In the rows, zero is written as 128.
Where one turn sends some rows of the set: a few examples, then the rows asked:
didil: [147 125 128 145 132 155 103 148 128 135 162 132 151 141  56 124 118 144
 135]
Dig: [114 154 124 119 126 128 144 121 108 119 158 164 146  77 109  79 127 156
 121]
mado: [120 123 155 125 165 126 115 141  98 120 142 115 118 145 101 103 130 129
 104]
Kepi: [162 157  93 142 152 116 104 114 141 160 130 150 109 136 107 123 147 128
 105]
pifeb: [124 155  98 123 115 120 121 130 137 147 145 121 154 108  95 142 165 108
 153]
Fadab: [137 122 146 120 124 114 112 134 104 123 126 109 144 147 110 112 120  99
 110]
Pup: [143 175  86 126 132 122 150 127 141 142 120 138 136  79 103  94 124 145
 128]
bavo: [ 93 151 124 150 105 158 142 135 140 133 175 149 127 133 103  87 154 141
 123]
tofir: [158 155  97 141 141 121 102 121 151 161 121 148 118 136 120 128 147 120
 105]
Vifiv: [111 150 120 121 134 139 145 116 112 112 150 162 141  84 114  69 128 156
 124]
Zur: [121 127 164 120 143 116 113 156 100 132 145 117 135 135 106 124 129 122
  99]
kes: [140 122 140 124 144 119 114 120  97 114 129 108 130 154 100  96 123 107
 112]
segot: [118 121 163 122 144 130 112 155 111 127 132 114 135 141 119 116 130 119
 101]
bizuz: [146 126 130 144 125 156 103 153 135 135 157 131 155 141  63 127 118 139
 135]
Lan: [145 174  86 126 133 123 151 128 143 141 120 136 136  78 101  93 124 145
 128]
rubo: [144 174  86 127 133 124 150 128 145 142 119 137 136  80 104  93 123 144
 129]
febut: [111 154 127 117 114 128 143 129 115 121 155 163 154  73 117  87 127 150
 120]
fet: [ 93 152 128 148  97 152 140 141 141 137 177 149 134 129 105  98 154 139
 120]
nopu: [140 127 146 120 129 104 112 129  92 124 138 110 141 143  97 117 121 104
 109]
Gep: [141 126 141 122 141 106 115 122  88 119 140 110 132 149  92 106 121 110
 109]
Vapab: [ 97 156 125 150 107 143 144 133 126 137 188 152 126 128  90  96 153 147
 120]
dinu: [117 119 157 125 158 136 114 148 109 121 131 113 124 147 114 102 130 124
 103]
vir: [143 122 131 144 127 165 103 153 141 133 150 129 156 144  70 123 117 137
 137]
Bib: [ 95 156 127 148  97 143 142 141 133 141 184 152 134 125  98 103 153 143
 120]
memal: [ 95 154 121 151 111 152 144 132 131 134 182 151 124 132  95  88 154 148
 121]
laz: [130 155  83 132 153 128 127 103 122 131 150 122 125 122  75 111 167 127
 157]
ras: [144 175  86 128 131 123 150 128 145 142 119 137 137  78 104  93 123 144
 128]
kupu: [144 174  86 127 134 124 151 127 142 141 118 136 135  80 103  92 124 145
 130]
Nako: [162 160  97 141 144 111 103 118 138 163 132 150 116 132 106 132 146 126
 104]
Mim: [170 131 127 142 129 131 139 136 123 167 152 160 134 112 139  80 113 138
 147]
rupe: [123 126 158 123 156 114 115 147  93 128 151 118 126 137  96 116 130 130
 101]
fos: [107 149 128 118 114 138 142 130 123 118 142 161 155  77 127  81 126 145
 122]
pagel: [136 120 144 122 133 123 112 127 107 117 123 106 137 155 111 102 123 100
 112]
sel: [171 133 129 142 130 125 141 135 115 168 159 161 134 109 132  83 113 142
 146]
durug: [171 131 127 142 135 131 140 133 120 166 155 160 130 114 136  78 113 141
 147]
Sen: [131 159  93 128 134 112 125 117 119 143 159 123 140 107  73 135 165 123
 153]
Zib: [143 122 127 146 135 167 104 147 138 129 150 129 149 149  67 116 120 140
 136]
Lal: [107 148 124 120 126 145 143 122 123 112 141 160 148  85 125  71 127 149
 124]
Meso: [160 157  99 139 138 113 103 123 146 164 127 149 121 130 115 135 147 121
 104]
fov: [123 147  85 133 147 149 125 109 144 126 130 119 131 128  97 104 167 116
 160]
Korab: [147 123 126 147 138 161 105 145 131 130 157 130 146 146  58 116 118 145
 137]
Sot: [171 133 129 141 126 126 138 137 119 169 155 160 135 108 137  85 113 139
 147]
Simi: [121 148  95 129 122 143 122 126 153 137 127 117 150 119 110 123 166 104
 158]
pulo: [159 155  93 143 148 123 104 116 149 158 122 147 111 138 116 120 147 125
 104]
zodeg: [171 132 127 143 135 127 140 132 116 167 158 160 129 112 133  78 113 143
 148]

Vapab turns into bavo
Lan turns into rubo
laz turns into Simi
Now these:
Dig turns into Lal
vir turns into didil
zodeg turns into Mim
pagel turns into nopu
dinu turns into Zur
Meso turns into Kepi

